(in the rows, 128 means zero)
The same turns and mirrors carry the whole set onto itself, and each row onto the other rows of its family. Which rows share a family with each named row? Give them in list order.
These 20 rows form 5 families of 4 rows each.
dumiz: [133 140 142 119 125 130  95  91 122 158 155 128]
lav: [104 120 155 116 136 120 110  91 148 123 127 106]
Nazus: [140 132 119 116 118 132 130 156 106 120  84 139]
Kori: [116 114 151 104 125 118 106 100 140 131 126  82]
seduk: [103 122 141 111 113 121 112  90 147 132 135 100]
zuzir: [133 134 158 124 148 130  98  90 127 149 150 132]
fedam: [107 111 150 104 120 130 106 110 150 143 117  93]
fomop: [149 133 150 114 141 128  91  98 115 158 144 110]
Nera: [144 132 119 110 130 130 133 166 124 120  97 147]
Geba: [146 152 110 109 129 142 133 150 123 107 103 138]
duze: [147  86 121 122 112 113 147 144  91 124 120 144]
tubul: [129  93 111 122 128 101 156 128 103 115 123 150]
lor: [117 116 155 112 128 128 119 101 144 113 122  86]
mafip: [147 137  97 107 129 131 131 144 115 109  93 142]
Gakul: [157 134 156 122 144 139 101 100 111 147 151 119]
Tik: [147  94 115 112 122 118 156 134 110 109 147 139]
milug: [145  91 122 112 128 113 152 156 112 122 131 150]
zanav: [135 148 108 122 138 121 133 142 112 120  93 153]
bafa: [150  92  98 111 125 111 148 132 101 114 129 145]
zeli: [143 120 150 115 138 136  96 109 121 171 149 123]

Which other rows belong to the same family as zeli? fedam, tubul, zanav
Which other rows belong to the same family as Nazus? dumiz, seduk, duze
Which other rows belong to the same family as Tik? Geba, lor, Gakul
Which other rows belong to the same family as milug? lav, zuzir, Nera

The same turns and mirrors carry the whole set onto itself, and each row onto the other rows of its family. Which rows share a family with each named row? Give them in list order.
These 36 rows form 6 families of 6 rows each.
Busa: [113 177 126 147 143 108 124 130 134  81 124 120 144 147 154 114 121]
Suz: [112 184 101 141 139 106 147 117 148  96 120 127 152 152 139 104 107]
sor: [114 104  95 116 132 158 142 131 132 146 160 110 131 118 108 144  90]
zise: [120 175  98 131 133 111 123 109 131  89 113 137 168 135 146 131 115]
ruma: [119 179 101 145 137 103 144 116 136  83 119 135 154 146 144 128 115]
rini: [107 170  99 148 138 106 117 108 123  89 117 125 161 143 143 123 120]
Firu: [119 104 102 110 138 158 159 151 141 141 149 119 127 101 109 136  85]
Begi: [117 176 121 150 146 108 145 131 135  82 126 132 152 152 142 105 119]
dabo: [122  96 112 125 137 158 140 146 113 123 165 117 129 113 115 161 106]
rume: [125  91 110 122 126 149 152 139 108 122 147 138 127 104 103 146  89]
Koruz: [118 100 126 120 145 160 159 168 129 127 155 119 127 105 114 132  94]
saped: [112 181 103 141 133 103 128 112 143  88 115 121 147 143 152 130 113]
fama: [123 100 106 118 135 156 155 155 125 123 149 124 128  99 117 156  97]
volu: [111 177 110 129 145 120 125 117 148 107 123 130 166 149 139  89 103]
lati: [111 110  88 118 134 145 155 141 129 149 142 117 121 109  99 136  79]
furi: [111 101 126 123 142 161 144 153 126 137 170 108 131 121 109 125 100]
loret: [ 97 175 101 144 147 127 138 126 143  95 119 107 166 148 142  90 110]
virit: [104 167 114 154 148 122 136 137 125  74 123 112 165 140 148 111 129]
sades: [112 106 127 128 149 146 156 167 116 134 152 118 117 116 100 117  92]
pobak: [105 183 115 137 143 109 128 119 150  96 120 116 145 147 149 100 109]
vurop: [122  90 131 124 134 153 151 150 112 126 153 132 126 114 100 123  88]
Kun: [106  97 106 110 139 157 153 145 133 143 147 117 122 111 105 130  88]
sim: [120  95 108 114 128 152 152 135 126 141 148 129 127 112  98 125  77]
foto: [112  90 127 124 147 157 150 161 118 127 151 119 119 113 109 131 101]
nubom: [107 177 101 132 144 111 125 115 149  99 118 117 157 147 143 101 115]
gava: [117 172 100 139 136 109 122 113 132  79 114 121 159 142 150 127 125]
Gide: [104  89 123 117 141 151 150 154 123 132 150 124 129 105 103 120 100]
vof: [114  92 104 119 135 155 149 146 118 127 144 121 122 102 109 160  98]
Vema: [121 169 135 142 148 116 123 133 122  80 124 133 165 143 146 109 123]
vegit: [107 167 120 152 147 107 118 122 122  85 125 121 158 152 144 103 122]
Fedob: [111  87 113 119 131 148 147 148 115 121 143 130 129  97 107 147 104]
Refa: [100 176 102 143 143 110 119 111 137 105 121 121 158 151 138  97 110]
kem: [105 173  85 142 138 124 135 116 133  85 113 114 167 137 144 127 117]
tep: [102  91 102 112 130 151 148 138 131 137 145 125 128  99 101 132  92]
gade: [121 102 105 131 137 141 153 156 106 123 144 125 120 106 106 162  97]
kol: [109 171 124 142 149 111 126 129 131  82 123 118 157 148 150  99 127]

Which other rows belong to the same family as furi? sor, dabo, loret, virit, kem
Which other rows belong to the same family as gava? Kun, foto, nubom, vof, kol
Which other rows belong to the same family as vurop? Suz, ruma, Begi, rume, sim
Which other rows belong to the same family as zise? volu, lati, sades, Vema, gade
Which other rows belong to the same family as Gide? Busa, saped, pobak, Fedob, tep

The same turns and mirrors carry the whole set onto itself, and each row onto the other rows of its family. Which rows share a family with each named row? Give them in list order.
These 18 rows form 3 families of 6 rows each.
volo: [ 69 163 123 165 168 139 105 111 122 111  79 135 112 130  97 110 152 110
 129 138  70 113 159 139 126 153 104  80  78 131 118]
nere: [ 92 115 133 140 131 135 127 113 157 145 112 161 155 148 115 117 115  92
 123  98 108 144 138  95 115 134 118 103 112 156 160]
meva: [ 70 164 131 138 130 163  89 117 145 143 115 137 104 145  95 105 131 153
 122 125 123 160 145 127 116 161 106 101  85 162 169]
volam: [158 134 142 112 159 148 110 126 153 123  95 184 115 149 117  94 124 103
 119 113 105 101  89 122  76 121 117 119 118 142 102]
rizis: [ 92 172 151 161 147 150  92 129 117  77 106 133 102 154  76  96 162 126
 125 153  92 102 144 137 112 150 108  86  67 116 113]
Fiza: [158 124 146 121 158 157  98 149 153 141  87 172 102 138 129  95 117 118
 105 118 118 118  95 114  65 143 124 108 104 138 122]
meki: [ 98 138 146 108 173 191  91 121 158 136  59 150  92 130  99  92 123 134
 114 149 108 144 101 150 121 162 105  93  88 156 127]
gefur: [144 119 135 128 162 157 113 134 174 142  82 179 125 127 118 107 132 110
 109 112 101 120  99 115  79 140 107 119 125 155 113]
saduz: [120 118 163 143 114 146  97 151 147 126 126 148 129 171 107 102 102 118
 109 117 132 140 124  88  94 145 134  88  84 137 171]
pupel: [124 134 161 134 136 118 103 113 133 113 127 158 147 183 110 105 104  95
 139 112  90 114 117  94 109 109 121  65 102 149 136]
nivap: [102 184 160 134 136 149  71 121 121 111 133 137  95 183  92  88 119 154
 134 139 104 132 122 128 113 138 109  65  80 152 149]
bena: [116 129 118 169 136 144 133 134 134 133  87 148 130 126 119 111 111  84
 107 108 109 118 169 115 122 153 142 100 105 110 123]
Rud: [110 151 159  95 167 182  83 114 133 116  75 154  78 151 102  83 119 133
 126 155 113 125  84 156 114 144 115  91  81 141 115]
litak: [136 144 141 178 141 135 118 138 136  94 101 153 142 152 102 110 119  89
 117 123  82  98 149 113 129 133 128  76 115 117  97]
peko: [ 98 150 146 100 173 185 103 101 155 111  68 162 105 140  93  92 134 124
 133 150  93 129  94 156 129 137  96 100 102 159 111]
Vuz: [ 73 178 127 128 150 141  93  79 130 133 112 149 119 155 101 106 130 133
 150 120  80 133 140 133 134 126  96  79 103 173 142]
Linel: [ 66 157 128 154 145 158 106 127 120 110  93 128  89 131  93 100 152 119
 117 141 117 123 159 144 106 166 126 110  57 111 139]
Patom: [133 138 145 171 116 153 122 155 132  97 113 149 120 151  98  97 120  97
 104 123 126 109 152 116 114 147 150 109  97  98 119]

Which other rows belong to the same family as Fiza? volam, meki, gefur, Rud, peko
Which other rows belong to the same family as Vuz? nere, meva, saduz, pupel, nivap

The same turns and mirrors carry the whole set onto itself, and each row onto the other rows of its family. Which rows share a family with each named row? Give them in list order.
These 40 rows form 5 families of 8 rows each.
Gudu: [151 136 146 133 171 102 140 145 137 140 145 134 123 149 163  97  75 132]
gunap: [144 128 154 129 149  86 132 126 137 133 138 129 124 144 144  98  94 137]
fazef: [144 117 145 142 147 150 138 137 138  94 113 149 133 145 155  98 109 123]
Dovim: [110 131 133 173 164 104 153 154 145 135 158 151 154 139 145 104 130 129]
Sug: [139 150 133  89 126 116 147 142 116 135 126 116 104 137 123 109  92 140]
Roz: [161 147 120 112 149 135 137 117 147 132 118 132 148 132 196 136 105 123]
nolu: [145 167 114 127 143 103 147 165 127 177 161 109 142 135 176 139 117 144]
bofu: [104 154 129 152 123 128 176 179 130 150 148 144 114 136 116  96 125 152]
bipos: [128 150 141 109 140  95 117 116 118 126 139 142 133 154 153 104  99 137]
Sisu: [ 94 176 146 128 133 120 163 154 121 145 147 159 123 124 126  95 105 159]
Kifo: [123 122 165 129 149  97 133 146 143 160 141 133 119 142 162 113  94 150]
difuz: [118 160  98 127 110 172 182 152 121 117 109 123 127 133 156 127 123 125]
Dep: [132 178 112 136 158 114 154 172 140 176 164 119 131 144 153 138 135 130]
Zuf: [156 128 120 135 143 149 136 132 143 130 129 132 168 144 184 128 115 101]
Lol: [136 142 122  84 114 129 145 146 130 122 116 120 116 142 126 130 125 156]
fazuf: [118 149 128  90 119 126 157 143 136 147 113  92 116 155 143 125 102 136]
Dizo: [114 175  88 141 124 171 170 171 135 140 126 140 144 123 164 137 129 135]
zutaz: [111 170 107 136 104 163 170 151 137 131 124 135 141 116 147 143 150 138]
buge: [122 154  88 166 130 155 175 183 154 143 124 124 144 114 153 129 119 137]
nilo: [119 189 110 125 129 114 172 162 134 175 160 118 129 121 156 141 117 148]
noge: [145 146 156 141 165  94 128 146 151 151 164 146 135 131 155 111 103 145]
lok: [168 130 106 140 141 144 146 144 152 126 124 109 141 141 185 143 122 113]
toz: [142 172  95 103 107 145 138 148 125 136 104 116 122 129 162 129  88 143]
Nolid: [126 148 134 179 161 124 163 160 154 138 158 163 160 120 164 107 111 150]
Dipe: [127 151 109 140 123 129 149 154 138  86 117 163 116 124 126  96 118 137]
konib: [143 157 123 178 154 137 150 154 139 125 158 178 147 113 168 114 123 133]
Vilu: [140 139  97 138 156 154 142 132 147 121 131 137 152 147 174 101  97  94]
gapi: [112 136 144 134 140 144 151 125 130  96 122 159 138 140 158  79 125 135]
Nolig: [123 158 121 180 150 150 164 155 159 134 146 154 156 130 187 132 134 129]
Boful: [112 136 128 142 129 154 157 133 146  96 105 161 127 132 133  96 106 130]
biru: [133 155 108  90 113 135 139 138 119 135 109 107 107 147 146 126 113 123]
beno: [128 158 125 181 159 134 168 148 146 157 150 157 146 126 185 103 105 119]
Tofa: [104 156 138 164 124 134 167 152 133 129 140 162 106 114 126 103 107 162]
gor: [124 152 122 134 148 122 143 147 134 186 144 104 162 144 180 138 101 135]
kiris: [153 165 102 130 132 117 162 169 146 183 144 118 125 129 154 153 106 139]
Povu: [110 163 132 137 116  95 150 167 122 150 131 131 125 119 132 133 123 179]
fula: [159 152 117 105 153 131 143 146 141 140 134 106 154 151 186 136 118 107]
nogu: [131 130 141 131 117 151 156 125 134  94 106 150 131 121 158 101  91 140]
loz: [143 180  83 136 122 165 179 150 132 119 126 143 141 126 150 120 137 123]
Zogu: [101 173 123 135 129 110 167 164 129 144 137 138 100 124 125 108 110 171]

Which other rows belong to the same family as beno? Roz, bofu, Kifo, Lol, gapi, kiris, loz
Which other rows belong to the same family as Gudu? Sisu, Dep, fazuf, zutaz, lok, konib, nogu
Which other rows belong to the same family as Sug? fazef, difuz, nilo, noge, Nolig, Tofa, fula

